One turn moves each row of this set onto another row. After a few examples, where does it send each row asked below?
q_806: [  2 -11   1  -4   3  12   9 -12  -6  -4   0   4  -6   4  10  -8   9]
q_757: [  4 -15  -3  -4   2  19   3 -12  -4  -1   0  -2  -2   1  11  -5   3]
q_934: [  7  -7   2  -6  -3  17  10 -14  -6   0   8  -1   9  -8   3   3 -10]
q_375: [ 10 -11   5  -8  -3  15  10 -13  -6   2   8   0   8  -6   1  -1  -8]
q_337: [  5  -8   7 -11  -5  12  -1 -14  -5  -1   6  -5  -3  -7  -3   4  -6]
q_143: [ -2   3 -11   5   0  -2   5  -1  -9   6  -3   0   3   7   6 -10   6]
q_427: [  8 -11  -1  -3  -1  19  10  -9  -4   1   5   0  11  -4  10  -3  -7]
q_625: [  7 -13   4  -1  -3   3  -1 -11  -5  -8   3  -5  13  -3  -5  -5 -10]
q_953: [  1 -10  -5   4   4  11   7 -19  -7 -10   4   0  16   4  -1   0  -6]
q_813: [  0   5   1  -4  -3  -9   7  -9 -12   8   3   0  -1   3 -12  -6   4]
q_53: [  6 -10   3  -4   4  11   8 -13 -15  -4   8  -8   9  -4  -6   5  -9]
q_210: [-1 -1 -2 -1 -4  9 -5 -3 -3 -9 -3 -3  7 -2 14 -1 -5]
q_221: [ -1  -1  -3   2  -1 -10   5  -6  -2   9  -3   0   1  10   1 -12   3]
q_292: [ -4  10  -4  -3  -5  -6  10  -8 -11   9   1  -8   7   1  -6   5   5]
q_623: [  3   1  -2   0  -3  -7   5  -2  -8   9  -2   1  -3   6  -2 -14   9]
q_892: [ 12 -12   3  -5  -2  17  10 -11  -4   3   5   1   7  -4   6  -4  -5]
q_652: [  0   3 -11   2  -2  -2  10  -2  -7  10  -4  -5   9   8   7  -6   9]
q_648: [  2  -9  -5   1   4  17   6  -7 -13  -5   6 -10   7  -5   2   9  -6]
q_197: [-10   8 -12   3  -1  -6   5  -7  -5   5   0  -4   5   5   0   3  -3]
q_492: [ -7   8 -14   1  -2  -1  11  -5  -9   8   0  -6   7   3   3   5   7]
q_464: [ 11 -17   8  -4   2  12   8 -10 -13   0   7  -6   2  -3  -5  -2  -2]
q_630: [ -2   2   1   2  -4 -10   6  -9  -8  13   4  -3   2   0 -11   0   5]
q_406: [  5 -20  -2   1   3  12  10 -16  -6  -6   4   2   1   2  -1  -6   4]
q_263: [  6  -8  -2  -3  -1  20  10 -13  -6   0   7  -1  11  -5   6   3  -8]
q_160: [-2 -2 -8  9 -2 -4  6 -2 -4 12 -2 -2  5  5  4 -7 10]
q_99: [ -1  -5  -2  -6   5  17   5 -23 -10  -5   6   0   7   3  -1   8  -4]
q_425: [ 4 -1 -2 -2 -5 -7  8 -1 -7 12 -2 -6  2  6  1 -9 10]
q_477: [ 10 -12   9  -7   2   9   0 -16  -6  -1   2   1  11   4   1 -10  -5]
q_422: [  4 -14  -5   4  -5  10  -2  -4  -2  -8   1  -6   4  -6   5  -2  -7]
q_701: [  7 -14  -6   2   7  18   7  -6 -12  -4   2  -6  10   1   8  -1  -2]
q_769: [ -8   5 -13  11  -1  -2   6  -5  -6  10   0  -4   9   3   2   2   5]
q_212: [ -8   6  -7   5  -2  -6   7 -10  -9  10   4  -4   6   1  -8   6   3]
q_489: [  2   2   1  -5  -4  -8  12  -9 -10  12   1  -5   3   4  -8  -3   9]
q_586: [ -3  -2   6 -10  -7   8   2 -12  -8  -6   4  -2  -7  -8  -1   6  -2]
q_802: [  2  -3   1   6  -3 -10   6  -6  -6  14  -1  -2   3   5  -5 -10   9]
q_635: [ -6   1  -2  -4   6  11   9 -21 -10  -9   2   4  10   5   4   4   0]
q_785: [ -9   9 -15   3   0   0   6  -5 -12   3   0  -1   3   5   2   2   3]
q_989: [ 1 -5 -5 -2  0 16 -5 -9 -4 -5  0 -5 12 -1 11  2 -9]
q_688: [ -1 -14  -4   0  -4  13   6 -13  -6  -7   7  -4  -5  -7  -5   6  -2]
q_754: [ -7   6  -4  -1   0  -8   9 -14  -6   8   2  -1   2   5  -9   3  -1]
q_973: [  7  -4  12  -8   0   1   0 -14  -8  -7  -1   2  11   4   0  -9  -3]
q_327: [ -7  10  -6  -1  -3  -6   6  -8 -14   5   3  -2   3   1  -9   4   0]
q_602: [ 13 -18   2  -1   4  12   3  -4 -11  -2   2  -8   7  -1   4  -8  -2]
q_774: [ -2   0   1  -3  -4 -11   6  -8  -3  10  -1  -2  -5   4  -7  -6   2]
q_745: [ -7   1 -13   5   0  -3   8  -5  -2   9  -3  -1   0   9   5  -5   4]

q_953 moves to q_688
q_892 moves to q_427
And these:
q_602 moves to q_701
q_221 moves to q_745
q_757 moves to q_989
q_769 moves to q_212
q_623 moves to q_143
q_292 moves to q_489
q_973 moves to q_806

One turn moves each row of this set onto another row. After a few examples, where does it send each row asked below?
q_844: [ -8   0  -5  -2  -8  -4  -7   3  -5   0  -5   9   0  -5   1  -9   2 -10]
q_414: [ -3 -10  -2   0   1   3   5   3   9   7  -1  -8  12   9  -2  -7   2   8]
q_191: [ -6 -14  -2   0  -4   7  -2  -2  -8   6   3  10   1  -8   4  -3  -1  -5]
q_914: [  4   2   3   0   7   8   6   3   1   5 -10  -9   9  11   3  -5   0  -2]
q_50: [ 3 -3 -5  3  4 -9 -5 -5  1  7  1 15  4 13  5 -4 -2  2]
q_343: [ -7  10   2  10  12 -10   7  -1   9  -4  -3   0   1   7   3   3   7   3]
q_379: [  1   1   1  -5   7  -9   2 -12  -8   6   2  -6  -6   0   4   5   2   8]
q_340: [ -8  -2  -5   6  10  -4 -15   0  -1   7   1   4   2  10  12   0   6   1]
q_992: [  2   7   6   9   5   2   5   1 -13   4  -9  -6  -2  11   4  -2   0  -6]
q_391: [ -1  -2 -10   5  -3   9   5   7 -11   3   1   3   4   9   2   2  13   0]
q_222: [ -7  -6  -2  -6  -8  -7  -7   5  -3   1  -1   4  -1  -2   4 -10   1  -9]
q_838: [ 4 -3  2  4 -1  3 -6 16 -3 -4 -2  1  8  4 -4  2  9  1]
q_792: [ 2  5 -9 -6  1  9  4 -6 -7  7  3  0 -6  6 10  4  6  3]
q_827: [-13   0   5   5   3   6   8   3  -1  -4  -1 -10  -3 -11   1   3   7  -2]
q_947: [ 8 -2  0 -1 -3 -5 11 -5  3  1  0 14  2  4 -4 -3 -6  1]
q_910: [ -6  -1   3   1  -7  -3  -8   1  -1   3  11  -2 -15   4   2  -2  -2   6]
q_359: [ 0  0  6  0 -3  2 17  0  1 -5 -1  1 -2 -8 -6  0 -1 -2]
q_547: [ 4  1  1  9 -4 -2 -9  6 10 -4 -4 -4  5 -3 -3  1 -3  8]
q_418: [-10  11  -4   5  -6 -10  -3   3   7   0  -3   2  -6   3   3  -7   5  -6]
q_407: [ -4   7   2  13  -5   0  -1  -2 -11   2   1  -3 -15   7   5  -1  -3  -1]
q_988: [-9 12  5 14  7 -9  7  0  5  1 -1  0 -4  8 -1  1  9  1]
q_875: [-16   1   0   8   9   4  -9   4  -1   2   0  -9  -1  -2  10   2  10   0]
q_903: [ -3 -14   3   3   8  10   6  -5   0   6   7   6   2  -4   7   6  -1   3]
q_255: [ -9  13  -4   5   0 -11  -3   3   5  -5  -8   4   0   2   1  -6   6  -6]
q_873: [ -7 -13   2  -3  -3  -5  -3   4   4   6  10  -4  -1   5  -4  -5   2  11]
q_298: [ -1  -2  -1  11   0 -13  -1  -9   1   2  -2  -8   0  -4  -2   3  -2  12]
q_784: [-2  2 12  7 18  4  8 -2  3  2  2  1  0  7  2  6  2  5]
q_851: [ -2 -11   4   4  10  15   7  -6   1   5   3   3   3   1   6   2  -7   4]
q_517: [-4 -3  7  7 17  1 10 -4  7  1  5  1  2  3  6  9  4  6]
q_317: [ -7 -19  -3   0  -2   5   1  -2  -7   5   1   4   5  -2   4  -7  -4  -2]

q_340 moves to q_875
q_784 moves to q_851
q_844 moves to q_255
And these:
q_838 moves to q_547
q_910 moves to q_407

One turn moves each row of this set onto another row. After a few examples, where does it send each row asked below?
q_909: [ 0  3  9 17 -6  6  6  5 -3 -7 -2 -1 -6  2  1 10  0 -4]
q_945: [ -2  10   7   2  -5  -3   3  -7   9   7  -3   4 -12   0  -6  -3   3   6]
q_682: [  4   8   8   2  -1   1 -15  -9   4  10   3   3  -3  -3   1  -4  -5  -2]
q_527: [ -2  -6   3   6   6  11   4   1   3 -11   2   6   0   2   1 -10  -4 -10]
q_867: [ 9 -2  0  0 -7 -6 -3  7  5  6 -1 14 -2  0  1 -9  6 -6]
q_394: [ -7   5   1   0 -13   2  -2   3   3  -7  -2  -6 -13  -9  -7  -5   4   3]
q_924: [-9  1  5  4 -5 10 12 -2  4 -3 -1  9 -3 -6 -4  7 -3 -6]
q_996: [ -5  -3   8  -8   3   4   2  -7   5  -1   4   2   8  -7   5 -10  -1  -6]
q_490: [-3 -5  2 13 -1 -2 -1  0  1 -9 15 -4 -7  0  3 11 -3  2]
q_822: [  5   2  -5  11  -3   2   2 -11  -2   1   8   3 -15  -1  -2   4  -7  -7]
q_689: [  1  -9  -1  -3  -5 -15  -9  -8   7   2   1   2   4  -7  -6   3  -1  -8]
q_826: [  3  -3   9  -5  -3  -3   9  -4  -8  -3  -5   0   9  -1   0  -8  -4 -10]
q_198: [  7   1   4  -5  -2  12   5  -6  -3   6   1  -1  -4   2   2 -14  -5  -3]
q_275: [ 0  7  2 13  3  1 -8  6 -1 -3  2  0 -3  8 10 10  0 -2]
q_388: [  3  -1  11   8  -2 -10  -3   7   5   1  -6   4   4   4  -3   6  10  -3]
q_398: [-10   4   6  -1  -9  -1 -15  -2   3  -4   4  -6   0 -13   5  -3  -4  -3]
q_261: [-11   7  -8  -2   3   5  -7  -1   5   2   2   6   2   3   7   8  -9  -1]
q_449: [ -2   0  -5  -7   6  -9   1   5   0  -6  -3   2   4   5   3 -12   5  -4]
q_35: [ 1 -1  3 12  1 -3  3 -5  1 -1 11 -1 -8  5  0 12 -5  5]
q_43: [ -2   2 -12   8  -3   1  -4  -4  -1  -7  10  -1 -15  -6   2   3  -4  -7]
q_629: [ -1   2  -5  -2   4   8   5  -3  -5  -6  -4  -4   1  11   4  -5 -10  -1]
q_467: [ -1  -2  -5  -7   0  10  -1   5   2  -5   4  -3  -5  -4   6 -16   2  -4]
q_164: [  7  -6   2   0  -4 -11  -4   6  -3  -2   3  -6  -1   2 -12   8   8   5]
q_510: [ -7   3  -2 -13   0   2  10  -4   5   0  -3  -5  -1   1   2 -10   0   3]
q_515: [  9  -8   6   2  -3 -11  -9   1  -4   3   6  -4   4   0  -8   9   4   0]
q_70: [ -1  -6  -6  -6  -9 -14  -1  -5   5   1  -5  -2  -2  -3 -12   4   1  -1]
q_557: [  5   1  -3  -7 -19  -4   0   5  -8   2  -5  -5   2  -5   4  -2  -5  -4]
q_968: [-1  1  7  2 -9 -8 -4  6 -5 -4 -8 -7  8  1  2 11  2 -2]

q_467 moves to q_510
q_388 moves to q_275
And these:
q_924 moves to q_867
q_490 moves to q_164
q_689 moves to q_43
q_826 moves to q_527
q_945 moves to q_682

One turn moves each row of this set onto another row. After a few examples, where does it send each row asked below?
q_880: [-4 16 -7 -4  1 -1  2  3  2  4 -5 -2 21  0 -2]
q_402: [  3  14   1  -6  -2 -14  -3  -7   6  -6  -6  -9  -1   6 -14]
q_667: [  5   2  -7  -2   4 -13   4  -7   3   1 -10  -8  11  -7   5]
q_593: [  2  10   1  -2   5   6   6   5   4 -17  -9   0  12   6  -4]
q_883: [  5  -4  -5  -2   5  -2   0 -12   5  -1 -10 -11  14   8   1]
q_612: [  4   6  10  -8  -4 -10   2  -8   2  -4  -3 -14   1   9 -13]
q_480: [ -8  17  -6  -8  -7   0   7   3   0  -9  -2 -14  13  -2 -12]
q_853: [-5  8 -3 -4  1  8  0 -2  1  2  0 -4 20  7 -3]
q_677: [  9  -2  -1  -3   4  -9   8  -8   2   3 -13 -14  18   2   3]
q_758: [  6  -8  -2 -11   3  -8   4  15  -9  -2  -7 -14   7   3  -6]
q_119: [  5  15  -1 -12  -5 -16   1   9  -3   3 -12  -5  11  -5  -4]
q_463: [  5   6   8  -4   3   6  14   6   0 -12  -8  -6  15   5  -3]
q_473: [ -4  -1   1  -6   1  -5   2   5 -12 -13 -10  -4   0  10 -12]
q_678: [  5   0 -11  -9   5 -12  -1  17  -4  -4 -10  -8   5  -1  -6]
q_984: [ -7  15  -3  -8  -7   2  10   3  -2  -8  -1 -16  14  -1 -12]
q_640: [  0   6 -13  -1   3  -5  -3   1  -8  -1 -13  -3   8  14 -15]
q_680: [  4  -1  12 -14  -7  -1   2   2  -8   2  -3 -12  10   8  -5]
q_229: [  3  -1  -1  -4   0  -2   6   1 -14   4 -10 -11  12  15 -13]
q_122: [-2  9  1 -6 -1  2  8  2 -2  6 -2 -8 24  2 -1]
q_333: [ -3   6  -4  -5   2 -13   3  10 -10 -13 -15  -2   2   3 -12]
q_902: [  6  13   7  -8  -4 -18   6  -4   2  -1  -7 -14   4   2 -12]
q_151: [ -2   1   5  -8   0 -12  10  10 -14  -9 -13  -8   5   4 -11]
q_512: [ -8  15  -5  -8  -7   4   6   1  -1 -10   0 -14  12   1 -13]
q_825: [  7  12  -7 -16  -1  -7   7   3   8 -10 -10 -17   1  -1  -2]
q_226: [  6   4 -10  -1   6 -11   1  -8   7   0 -14  -8  15   1   2]
q_48: [  4   9  -8  -3   1 -13   7   6 -12   5 -16  -8  14   6 -13]
q_861: [  0   8  -5 -10  -3  -2 -13   0   1  -6  -5   0   3   9  -7]
q_268: [  3  -2  -8  -1   4  -5  -1 -12   4  -2  -6  -6   7   0   4]
q_410: [ 3 -8 -8 -9  4 -3 -5 11 -5 -7 -5 -9  2  8 -7]
q_420: [  6   7  -6 -16  -1   0   4  -1   8 -13  -6 -17  -2   5  -3]
q_485: [  7   6   0 -17  -3  -3  11   2   5  -9  -7 -22   2   2  -2]
q_779: [  5  -5   0  -3   2  -6   7 -10  -1   2  -6 -12  11  -1   5]
q_967: [  5  14   2  -3   4  -2  12  10   3 -13 -12  -2  15  -1  -3]

q_984 moves to q_512
q_119 moves to q_680
And these:
q_402 moves to q_902
q_485 moves to q_420
q_410 moves to q_678
q_880 moves to q_122
q_473 moves to q_333
q_463 moves to q_593
q_677 moves to q_883
q_229 moves to q_640
q_667 moves to q_779

One turn moves each row of this set onto another row. After a few examples, where does it send each row asked below?
q_78: [  3  -2  -3   3   6  -4   6  -4  -2  -9   1 -13]
q_944: [ -1 -10  -1   3   1  -1   3   4  -3 -10  -3  -9]
q_342: [-1  0  2 -2  6  0  6  9  6 -1  4 -8]
q_998: [-5  6 -1 -2 -5  4 -2 10  5 -5  0 -7]
q_790: [-3 -5  9 -1 -1  4  0  7  4 -7 -1 -8]
q_987: [ -2  -9   5   2   1   7   1   0  -1 -11   3  -9]
q_796: [-9  4  9 -3 -6  0 -1  3 12 -1 -4  6]
q_523: [ -8  -3  -1   8  -4   7 -10 -13   2   2   2   5]
q_671: [ -7  -4   2   4 -11   3  -2 -13  -9  -6   4  10]
q_750: [ -3   4  -7  -2 -10 -10   3  -1   7   7   8   2]
q_432: [ -1   3  -3   1  -8 -16   4   0   0   1  12   5]
q_278: [-11  10   1   3   0   0  -8  -8   7   5   7   9]
q_800: [-3 -4 -1  2 -1 11  2  6  0 -4 10 -5]
q_5: [ -6  -6   7   1  -6  11  -1 -15  -1  -6   6   3]
q_408: [  1  -6   7   7   2   1  -4  -4  -4  -4  -3 -11]
q_56: [-9  7  0  2 -6  4 -4 -4 14  3  8  5]
q_232: [ -4   0  -1   4 -14 -12   2   2  -1  -2   3  10]
q_940: [-11   9   7  -1  -2   0   2  -7  11  -8   1   9]
q_742: [ -5   8  -7  -3   2 -10   4 -12   0   4  10   3]
q_454: [-6  8 -6  1 -7 -8 -3 -3  2  7 11  8]
q_97: [-10  -4   1  -6   0   1  -1 -13  -8  -3  -4  13]
q_786: [-4  0  7  0 -5 12 -6  0 -1 -5  1 -8]
q_66: [ -3  -4  -2  -5   2   1   7   5   1 -11  -1 -10]
q_39: [ -2   2 -10  -6  -1  -9   8 -14   0   3   4  -3]
q_217: [-11   1  -1   4  -5   7 -10  -9  -4  -5   4  11]
q_59: [-6 -1  1  5 -5 -5  3  0  6 -5 12 16]
q_529: [ -4   4  -1  -5  -5  -4  12 -16  -2  -9   9   4]
q_383: [ -7  -1   4  -1   4  -7  -7 -14  -6   1  -8   5]
q_16: [ -4  -2  -8  -2 -16  -3   6   3  -2  -3   7   6]
q_669: [ -5   0   7   2   0 -13   1 -10   1  -3 -10   6]
q_962: [ -5   3  -4   2   5 -12  -3 -14  -4   7   0   4]
q_200: [ -9   2  -2   5   1   1  -8 -17  -4   4   6   7]
q_563: [-4 -6  2  5  5  5 -4  8 -1 -1 -5 -3]
q_52: [-12   0   0   2   2   2  -2  -5   4  -7   0  17]
q_770: [ -3  -3   6  -9  -1 -12   6 -10  -6   3  -1   8]
q_693: [ -1   0   6  -5  -2 -11  10  -6   3  -1  13   9]
q_860: [ 2 -8 -2 -1  0 -1  4  5 -8  1  3 -8]
q_810: [-10  10   0   2  -2  -3  -2   0  11  -5   9   9]
q_836: [-3 -5  1 -5 -7  4  3  9 -2 -8  3 -8]
q_641: [ -5  -3  -4   3   5  -6  -3 -17   0   3  -7   0]
q_935: [ -1 -11   3   8  -1 -11   1  -8  -3  -2  -7   3]
q_634: [ -2   3   0  -7   2 -10   7 -17  -6  -2   7  -1]
q_153: [-4 -4  1 -4 10  9  4 -3 -3 -4 -1 -9]
q_107: [  0   1 -10   0  -4  -3   5   6  -1  -8   4  -9]
q_431: [ -4   2  -4  -5   4  -7  14 -11   5 -10   1   0]

q_790 moves to q_836
q_56 moves to q_750
And these:
q_634 moves to q_383
q_97 moves to q_52
q_742 moves to q_962
q_671 moves to q_940
q_431 moves to q_935
q_786 moves to q_998
q_860 moves to q_153

